Named turns come first, each shown by rows before and after it. Which turns, in which order, take the first row of each pair that follows to the second? Write the first one first, as in the answered first pair.
C:
 5  7  1  4 -8  0 12 -1 -2 18 10  4 -4  3 11  2 10 |->  -6   0   8   8  -3 -12  10  -5   3  -8  11  -8  11  -6   9  -1   9
 -6  -3   4  12  12  11  13   2  -6  11   7  10 -13  11   0   4  15 |-> -11  -8   7  14  11  -1  16  -1  -2   0  11   2  -5   8   3  -4  19
  0 -13  14  -3  12   6  -7 -13   2 -10 -11   8   0  13 -15  18   0 |->   9 -10   8  -6   3   6   3 -11   1  16  -4  15 -11  21  -8  13   5
-7  2  1  6  3 11 13 -6 -2 -7  6  7 -4  6  4 14  7 |-> -6  1  2  6  2  8 16 -6 -1 -5  8  6 -4  7  5 13  8
Z:
  3  -2  -2  -9   7  11  -7  -1   0  14  -9  10  -6  11  -4   2 -10 |->   2   0  -3  -7   8  13 -12   3   0  11 -11  10  -4   6  -4   3 -12
  5 -14  -6  -4 -11 -40  -2 -17  21 -24   5   0  -6  12   0  -5   3 |->   4  -9  -7  -4  -7 -36 -17  -8  21 -32  -5  -5  -1  -1  -5  -7  -3
 -8  -3   8  -9  14  -2  -9  -7  -2 -10   0 -10   5  -1  -7  -1  -4 |-> -11   1   7  -3  13   5  -9  -2  -5 -13  -1  -9   6  -8  -3   5  -3
N:
 6  7 -2  7 -2 12 -1  7 -4 -5 -9 15 -2 -3 -3  7 -2 |->  0 -1  2  8 -8 -3 16 -2 -1 -7  4 11  0  2  6  3  7
 12   6  -1 -13  -3   8  -3   0  -8  15 -10  14  -7   5  -2   1  -8 |->   5  -2   4  -9 -10  -7  17 -11  -3  12   4  11  -5  12   7  -3   3
  1   1  -1  -2 -12  -4  19  -1   8  10  14   8  -5   7   7   4  12 |->   3  -4   5 -11   9   1  -5 -11   6  -7  -6  11  -2  12 -16  11  -7
R:
 -3  -3 -12   2   0  -1 -21   2   7 -18 -19 -19   5 -16  -9 -10 -10 |-> -15 -11  -1  10   2  -6   1 -15   5 -33  -5 -16   8  -7  -2   4  -1
-17   1  14  -1   8 -16   3 -18   5  -6   8   0   7  20   2   6   7 |->  -4   8   7 -10  13   1 -13 -11   0  11  -6  11  -4  24  -8  10  -4
  5  -8   6  -2 -14  -9  11 -14   2  -9  16  -1  -2  -5   5 -12  13 |->   9  -5   5  -6  -7   7   8 -20  -7   0  10  14 -13   7  -2   4   7
W:
 -6   1   2   2   8   2   5   4  -1 -11   4   1   5  -2  -2  13  -3 |->  -6  -1   2   1   8   1   5   3  -1 -12   3   2   5   0  -4  12  -6
-10  -5   3   2  -3 -10   6  -1  -4  -7   6  -9   4   0   7   1   6 |->  -7  -9   4  -1   2 -11   6  -7  -4  -6   4  -5   2   7   3   2   4
 -4  18  -2  12   0   5 -23  15  -3 -10  -6 -18  22 -18   0   3  -5 |->   4   4   6  -7  16  -1 -26 -12  -3  -8 -13  -9  15  12 -20   3 -19
  0  -9  -8 -10  -9  -6   7   3  -1  13  -1   0  -1  24  -2  -3   6 |->  -4  -1 -12  -1 -16  -3   9  16   0  12   2  -5   2  10   6  -2  12

Each pair is 2 to 3 turns apart.
-11 -14   7  -2  11 -17  -9  -5   3 -17  -2 -13  10  -8   3 -15  -5 |->  -4  -4   2  -3  13  -4 -23   7   0 -11 -14  -9   6 -16  -3 -11 -12 -> N N N
 1  0  1 -7 -6  0 -1 -4 -3 14  5  3 -6  5  0 -9 -1 |->  3  2  0 -8 -4  3 -5 -4 -4 14  0  5 -7  4 -2 -8 -3 -> N N
  8   0 -25  -5   6   7   0  16 -11   1 -12   3  -1  -6  -6   1 -14 |->   1  -2 -20  -2   9   9  11   5 -15  -5  -8  11  -5   3  -5  16 -10 -> R R R
  3 -10   9 -14  20  -9  -4 -12  14  -7   7  -8  -9   0 -17 -13 -16 |->   5   5  -3  -4  -2  -5   3  13  15  14  18 -14 -11 -19   3 -22  -3 -> R N C
  5  16 -21 -10  -2  21  -2  27 -12  11   3   5   3  -5 -13  14 -13 |->  -4  13 -18  -2  -6   7  -2  34  -3  -7   7 -12  18 -22  -8   1  -9 -> R C
-13  -1  10  25  -5   4  20  11  -6 -16   5 -18  20  -3   8  19  14 |->   3  -1   7   7   5  20  16  -4 -15  12  -5   5  -2  28  -9  32   2 -> R Z N
-14   9  16   4   5  30 -20  19  12  -5 -22   0   7   1  -9  14  -5 |-> -22   0  17  11 -15   0  15  14  23  -1   9 -14  13   2  16  -5  18 -> R N Z
 6  8 -8  0  3 12 -5  7 -6  7 -5  3 -4 -3 -2 12 -4 |->   9  -5  -2 -11   5 -10  -2  -8   3   3  -1  -5   2  10  -7  -6  -6 -> C Z N
 12  11 -10  -4  -8  -4 -16  24   8  18   1  -4  -6  -5  -7 -10 -10 |->   1  16  -9   8 -12   0 -10  30   7   5   5  -7   0 -19   2   0  -3 -> N C N
 -4  10   0   0  -6   6  10   4  -5   8  -2  -1 -24 -10  23   1   0 |->  -4  -1   7  -7   3  -3  16 -15  -4   5   0   3 -25   9  15   2  -3 -> C R Z
 -2 -10   3 -10   8 -20 -10  -1  12 -21  -2 -19  10   0  -4  -5  -9 |->   5   8  -8  -2  -6  11  11  10  -6  20   7   7 -16   8  11  21   3 -> R C N
 6  4 -1 -1  0  3  7  1  3  8  2 -2 -8  2  8  2  5 |-> 10  2 -1 -7  4 -1 -3  1  5  7 -4 -5 -5  3  1 -6  0 -> Z Z
 -6  -1  -5  -1  -8  -7 -12  11   6  10   5 -13   7  -4  -1 -22   5 |->  -4   1  -4  -3  -4  -4 -20  11   7   8  -1 -11   8  -5  -7 -20   0 -> N N
  4  -7  -5 -16   9 -20 -19  -3  15   5  -9  -5   8   3 -15 -25 -12 |->  -8  -2  -4   1   0 -23 -10   9  17 -10   0 -15  19 -18   0 -24   0 -> C N C
-12  -2   9   7  -2  -2  -4   4  -2 -32  -4 -11   8 -11  -2   3  -1 |->   0   7  -2   6 -16  11  16   7 -13  10   7   7 -15   5  11  12   8 -> Z C C
 -4   1   4  -1  -2   1  -5   9  -9 -24  -9  -4  16  -6  -4   0  -2 |->   4   3  -3  -3 -18  -4  16   9  -9  10   7   1   3   7   9  -8   9 -> C C R
 -4   3   6  11  -5   5  13   0   3 -10   3   3  -2   4   0   6   3 |->  6  9 -2  4 -8  6 -3 12  5  0 -6 -3 -1 -4 -5 -8 -3 -> R R
  5  -6  -5 -12   9 -26 -17   6  17   9 -12  -9   1 -20  -3 -12  -4 |->  -5   4  -8   4  -2 -16  -2  19  11   8  -1  -7   1 -35  15   1  10 -> N Z Z
-9 11 -1  6 -7  5  5 11 -7 10  3  6  0 -5 12  9 10 |-> -18  -1   9   4   4  -8   0  -1  -2 -16   0  -1  14  -5   4   6   5 -> C Z C
 15   7 -11  -2 -15  -1   7  13   1  24   7   1  -5   3  11 -13  -4 |->   4   7   0   4   7  20  -7   4 -11  -6 -11  13  -3   2  -5  22 -16 -> C R N
 -1   2   0   7   0  12   3   2 -10   2   6   3  -3   0  11  11   1 |->  5  4 -3  3 -4 11  1  4 -8 11  6  2 -5  0 11  3  0 -> R Z
 12   8   5  -4 -12 -10   4   7  -6   7  -8  -8  13 -10   0 -19   4 |->  10   5  12  -5   3   3  -7  -2 -12  -8 -21   1  12  -7 -14  -2  -8 -> Z N C
  9   9  -8   2  -3  13 -18  14  -7  10  -8   1  -2 -14   0   3  -7 |->  -6  -7   4   5   2 -11  -7  -3   3 -21   0 -12  14 -14   0  -6  -4 -> R N
-18  14  -4   5  -3  -3  19  -1  -6 -12   1  -1  -6  -9   6   3   0 |-> -10  13  -6  -3   0   3  18  -8 -10   3  -1  10 -16   6  -1   6  -5 -> R Z
 -8  -2   7   4  10   7 -11  -4 -14  -8  -7   5   7  -2   2   8 -11 |-> -12  -1   6  11   3   2  -2   2 -12  -9   1  -1  10  -9  12   4  -4 -> R R Z
-4 -1  2  2  4  6  6 -9 -6  1  0 17 -7 10  0 16  2 |->  10   2  -7  -9  -2  -1 -11   6   3  17  -6   5  -5   2  -4 -11  -4 -> N Z R
-15  -2   0  13   6  13 -23  12  -6 -19 -19   5   1 -26 -24   7 -16 |->  -3 -26   4  -9  -1 -26   4 -20   7   4   4   2  -5  15 -22 -26 -10 -> C N Z
 1  3 -1  7 -6  6 13  4 -8  6  5  4  0 -3 10  7  8 |->  0  3 -2  7 -7  2 12  7 -6  5  6 -1  3 -7 12  2  9 -> R R R
  0  -2   4  11  -5 -17   3   7   6  -7   6 -18   8  -8   5 -12  -1 |->  11  11  -3   8  -5  11  -1  13  -8  20  -3   2 -11   1   2   8  -5 -> C C Z
-10 -13  19   6  11  -4  -4 -13   8 -35  22  -3  30   4  -2  -3   9 |->  -1   4   3  13 -16   5  16   9   2   6  39   5  15   0  22  -5  27 -> R N C
  7   3  -8  -1 -11   2  10  12  -2  23   8   6  -3   3   5  -3  11 |->   5  -8  -3  -7  -2 -16  -4   7   8   2   1 -11  11  -1  -6 -21   3 -> Z Z C
-12   4   5   1  15   7 -14  -1   5 -13  -7  -6   6  -3  -2   4  -4 |-> -12  11  -1   9   4  15   3   6  -1   4   4   2  -3  -2  11  12   8 -> Z N C
  1   2   1 -17  -1   3  -6  -3   8  29  -2  24  -5  16  -3   2  -5 |-> -11  -7   6 -12  -1 -21 -13   1  22  -4  -1  -1  18  -4  -1 -19  -4 -> C N R
 -2   7  -5   0  10   9   3  -6  -8   4   3  13 -13   2  -7  23   0 |->  -3   3  -2  -1  12   4   6 -11  -8  -1   4  13 -11   7  -7  23   0 -> N N
 25   5 -20   2  -4 -11   3  25   7  30   5 -17  -5  -4   4 -31   6 |->  13 -14  -4   3   4 -33  20  -2  12   5  17 -22   5  11   4 -31  11 -> R Z
 -5  -4   0   4 -13 -17  20  -3   7  10  18  -3   0  -1  11 -10  15 |->  -2  -9   6  -6  11 -12 -18  -8   8 -15 -10  -7   7  -5 -17 -10 -10 -> N R
  5  -1   2 -11  15   4 -12  -6  -2  -4 -10   1   1  10 -15   4 -11 |->   8   3  -6  -8   0  -5 -13  12   7   3  -5 -12   6  -7  -4 -17  -4 -> C R Z
  0  -5   9 -12   0  10 -12  15   0  -4   0  14  -2  15 -14  25 -13 |-> -12  -8  10   0 -16 -10  13  17   8 -12  23   0   8   4   7  13   6 -> N C
  8   0 -20   2   1  13 -31  21  12   9 -19  -5   0 -22 -15  -6 -15 |->   4 -10 -18   4 -13 -16 -10  15  23  11   2 -20   8 -20   0 -29   0 -> C C
 -3  14  -6   8  -4  19   5  15 -10  13   2   8  -6  -5   6  19   6 |-> -14   1   5   8  10   4  -7   7  -1 -25  -5  -7  14 -14  -4  11  -2 -> C C N
  6   9 -23  -2 -17  -3 -13   4   8  12  -5  -9   6 -16  -7 -14  -6 |->  -7  -5 -12   4 -13 -21   5 -16  12 -10   8 -13  16  -9  -3 -12   2 -> R Z Z
 -2   3  -4  -3  -2  -8 -10   7  -7 -15  -7  -9  13  -3   0  -9 -11 |->   4  13  -9  -1 -10   4  -7  16 -12   5  -5  -1   2  -3   4  -3  -8 -> N C C
 -4   5   6  -5   1  -3  -4 -11   7 -32   7  -5   5  -5   2  -7   0 |->   2  16   2  -4   1  21  -5  -5  -5 -14   2  13  -9   1   0  13  -2 -> C Z
 14   7  -3 -10   3  15 -11  -2  -9   4  -6   9  -5   3 -14  -1  -4 |->  14  -3   0 -15   1  -1  -3 -12  -2   3   2   3  -4  12 -13 -15  -1 -> C N
 -8  -4  -1  22  -3  10   9  -6  -4 -10  20  -1  -3  -3  -3  14   6 |->   5   5  -9  13  -1  22 -11   6  -6   7   6   4 -10  -4 -13  10  -5 -> C R
 13  -2  -6 -16  -5   5 -12   4   1  25  -4   3 -19   7  -9  -8 -14 |->   4  -7   3 -10   0   8   7 -12  -5  15   4  14 -22  20  -7  12  -9 -> R R R
 -3  -2   4  -1   8  -5 -18   1   3 -22 -14 -12  10 -16 -10  -4  -9 |->   1   8  -7   5 -17  -1  15   9  -2  19  11  -1  -7  -7  18  -3  13 -> Z C C
 -4   0  -7  -1  -5 -12  -4  11   7   0   6 -11   8  -7  10 -15  -1 |-> -14  -2   0   7   1  -3  13  -3  -2  -8  13   2   3   5  14  12   4 -> Z R
  0  -3 -16 -12   3  15 -19   1   2  -6  -3   4   8  -6  -8  -1  -9 |->   1   2 -22  -5 -11  16   0   5  -1  12  11   8   0  -4   7   1   5 -> Z C
  2  10 -14  14   3   5 -10  -5  -9  15  -2   8 -15  -4  -1   7  -3 |->   0  -5  -5   6  13 -11 -13 -22  -1  -2  -4   0  -7   5 -11  -3  -9 -> C N
-22 -10  13  11 -13 -17   5   4  -6 -18   0  -9  -6  -1  11  -4   1 |->  -4   5   1   1 -13   7 -12  18 -15  15 -13   6 -23   4   2   2 -10 -> N C
  9  -4   3 -19  -9  -3  17  -7 -17  30   3  16 -15  18   7 -14   3 |->   2 -18  12 -23   2 -20  12 -22  -7   5   1   5  -1  21  -2 -23  -2 -> N C
 15  -8  -1 -18   3   2 -20  -3   3   3  -7   1  15   5   1 -10   4 |->  6 -9 -1 -7 -8 -4  5 -4  3  3 12  1 16  6 18 -5 19 -> N R
  7   8 -11  -5   7  25 -13  12  -8  10  -8   9  -8   0  -7  16  -8 |->   9   2 -10  -8  -2  12  11   1  -5  26   9  12 -14  15   3   9   2 -> N R
-13  -7  14  11  10   9  18 -13  -3 -28   5   8   1   4  -4  15   2 |->  -4   7   2  11  -1  24  20   0 -10   2   8  19 -13   4   4  20   6 -> N Z
 16   4 -16 -16  -7  -3 -25   8  -1  13  -9  -2  -1  -7  -6 -24  -5 |->   5  -1  -6 -13   8   0 -31  -2  -3 -16 -18  -1   7  -8 -17  -8 -12 -> Z N N
 17   6  -8  -7   0   5 -10   8 -10  15 -12  12  -3  -1  -8   0  -7 |->  13  -8  -3 -10  -3 -21   3  -5   1   9   1   1   5   8  -5 -18   0 -> N Z
-7  6 -2  8 -1  8  7  3 -6 -8 -3  4 -6 -8 -1  8 -2 |->  -7   3   0   7   3   7   5   0  -5 -12  -5   4  -5  -7  -4   8  -4 -> N N
 -8  13  -2  30  -9  26   8  18  -1 -13   7   3  -2 -24  20  -1   3 |->  -2   5  -1  23 -14  16  29   1  -1   7  22  10 -13   2  25  -7  11 -> C Z
 -1  13  -1   3  -7   8 -12  10  -9   3  -8   7   0   0   1   1  -1 |->   5   9  -3  -4  -9   1 -10   6  -5  10  -7   5  -2   6  -1 -11  -1 -> N R R
 -2   4   0  -4  -6  -2  32 -18 -19  14  44   7  -3  11  16   3  17 |->   8  23 -11  -3  -9  24  11   8 -26  31  28  12 -10  -6  12   8  10 -> N N
 -9   1   5   2  -3  -7  -5  -9  12 -16  -2 -29  17 -17  -8 -10  -7 |-> -9 17 -1 13 -8 26  9 -5 -7  8  2 -2 -3 -9  2 26  1 -> Z C Z
 -8   7  -2  13  -8  10  -2  16   0  -1  -2  -5   4 -23  12   6   6 |->   2   9  -7   5 -11  12   1  15  -1  21   0   2  -8 -12  12   3   5 -> Z R R
 -3   5  -7  -5   1  19  -1  -5 -14   5   2   9  -7  -3   4   0  -8 |->  -8  -5  -2  -6  -2  -5   7 -12  -3  -7  10  -4   4  -5   6 -19  -5 -> R N
-10   5   1   7  -9  12  11   7  -3   6   4   6  -1  -4  11  -4   3 |-> -13  -3   5   5  -9   1  16  -2   1   1   8   1   3   2  11 -10   3 -> C Z
  8  18   1  -9 -19   4 -13  19  24  18   0 -15   6 -18  -1 -26  -5 |-> -10  -7  25  -8   0  -6  22 -33  17  -8  14   4   2  24  -7   5   0 -> N R
  0   3  11   7  -9   5  -2  11  -6  -8   0 -11  12 -11  -5   6   5 |->   4   6   9   6 -13   9   7   7 -10   8   5  -1   2   0  -2  12   9 -> C Z
  1   1  -4  13 -10  12  13  20  -3  16   6   6  -9  -7   5   6   7 |->  11 -15   2 -10   9  -3  -8   1   5   7 -10   1  -5  10 -22 -11 -13 -> Z N R
 -4  -7   2  -3  -3 -10  17 -10   0  -3  14  -5   0  12  10  -5   7 |->  -3 -10   4  -6   1 -10  15 -14  -1  -2  11  -3  -2  18   5  -5   3 -> R C
-6  5  7 11 -6  2 12 -6 -9  1 16  9  1  6  6 14  9 |->   7  10   2  -1   3   8 -24   8  -4   2  -7   3   4  -3 -13   0 -10 -> N R
 14   5 -17   4  -6  -3  -4  16   6  25  10   7 -11   7   5 -17 -12 |->   0  -4  -6   9   5 -15 -17  11  14 -16   4  -8   9  -7  -3 -21 -17 -> C Z N
-6 -3 -1 -2  7  2 -1 -6 -7 -1  0  8 -1  8 -4  8  3 |->   0  -5  -5  -8   2  -8  -3  -2   0   8   1   0   1   6  -3 -10   2 -> R C N
  3  -3   0  -5   0 -10   5  -5   7   5   0  -2   0   6   0  -6  -1 |->  2 -2 -1 -2 -3 -8 10 -3  5  7  3 -1 -1  5  5 -2  3 -> N N R
  1  -6   8  -3  11  -5 -28   0   9 -37 -19  -3  15  -5 -12   0 -17 |->   0   9  -4  15 -22   5  25   9  -2   9  18  14  -7   2  28  15  17 -> N Z R
 14  10  -9 -10  -1  11 -12  10  -5  23 -11   3  -7   0  -7  -4  -3 |->   2   5  -4   0  -4  -5 -13  16   5  -3  -7 -17  12 -20  -1 -15   1 -> C C N
 8  0 -6 -7 -6  0  5  1 -2 14  3  3 -9 12 -1 -8  4 |->   4  -8   1 -10   3  -6   0 -10   1  -1  -1   1  -4  16 -10  -8  -1 -> N C R
  9 -42  12 -10  -1 -14 -17 -16   6 -10  -9   1  10   1  -5  -5  -2 |->  19 -16  -7  -2 -18  14 -20  18  -4  25 -11  10  -4 -17  10   3   4 -> R N
 -5   2   6  -8   1  10  20 -17 -10  21   4   9 -16  10   0   7   5 |->   3   1   4 -17   4   8   8 -16  -8  26  -4   7 -16  11  -9  -3  -3 -> N N Z
 -5  -5   0   9   2 -10   9  -9   3   1   4  -1   6  -2  10  -5   8 |->   4   0  -6   4   1  -7  -4   1   5  11  -2  -5   6  -9   6 -15   3 -> N C R
 -2   4   0  -3  -4 -12   8  -5   9  -1   4   0   4   3   4  -8   3 |->  2  8 -3 -7  0 -4 -8  3  9  0 -7 -1  5 -4 -5 -9 -6 -> Z N
 -6   5 -16  11 -21   7  26  14  -5  11  27  -5   0  -2  26   5  25 |-> -13  -1  -1   6  16  24 -17   3  -9 -38 -10  -4  13  -7  -9  26  -4 -> C N R
-19  11  -2  12 -13   1  12   9  -7  -7   3 -18   9 -26   7   8   2 |-> -10  16  -8   7 -13   6  -3  18  -7   4  -6 -18   6 -29   1   2  -4 -> R R R
-11  -9  12  -2  13 -14  11 -23  13 -18  11  -4  -1  10 -11   4  -2 |->  -8   9  -2   9 -13  -7  22   4  11   8  24  -7  -6  -9  13  -2  13 -> C N C
  6  -4   3   9  -4  -9   6  -8  16 -11  10 -14  10   1   5  -1   3 |->  10  -3   3   6   1   4   9 -17   7  -2   8   1  -1  16   0  16   0 -> R C
-15   0   7  12   2   3  24 -18  -6  -2  14  14   2  -9  24   6  15 |->  12   1  -4 -13   1   1   3 -14  -2  35   2  16 -11   5   8 -20   1 -> Z N C
  7  12  -6  -2  -7  11 -15  14 -13  21  -7   4 -10  -5  -4   0  -7 |->   3   8  -6   3 -19  -6  -1  16  -4  19   7  -8  -2 -10   9 -15   4 -> Z Z R
 20 -14  -3  -6  -3 -17   0  -5  12  14  12  -4   0  13  -2 -32  -4 |->  -1 -19   9   9   3 -20  11 -14  11 -22  16  -8  13   3   3 -15   2 -> Z R
  7   2  -1  13   0  21  -6  -1   1 -15 -12  13   8 -12   2  17  -7 |->   5  -1   0  13  -5  17  15 -12   0  -4   1  19   0   2  10  20   2 -> R N R
 -8  -4   7   3  12  -8  -8  -2  -1  -3 -13  -7   8   1 -11  -5  -4 |->  -3   5   0   4   8   7  -8   5  -8  13 -15   3  -1  -1  -9   4  -4 -> C Z
 -9  -4   5   7  -4  -3  17   2   1 -10   8   2   8   0  10   0   5 |->   0  -8   3  -1  -4 -10  15  -2   3   1   8   1   5   8   6 -12   3 -> R R N
 -5  15   1  12  -7  17  -7  10 -10 -10 -13   7  -7  -8  -5  17  -2 |-> -15   3   8  16 -12  -4  16  -4  -4 -21   5   0   0  -2   6  11  10 -> Z C C
 -5   3  -8   1 -13   3   4  13  -6   1   2 -10  10 -10   6  -7   8 |->  -6   1  -3   1 -10   7  17   1 -11   5   6   2   3   5   7   6  12 -> Z R
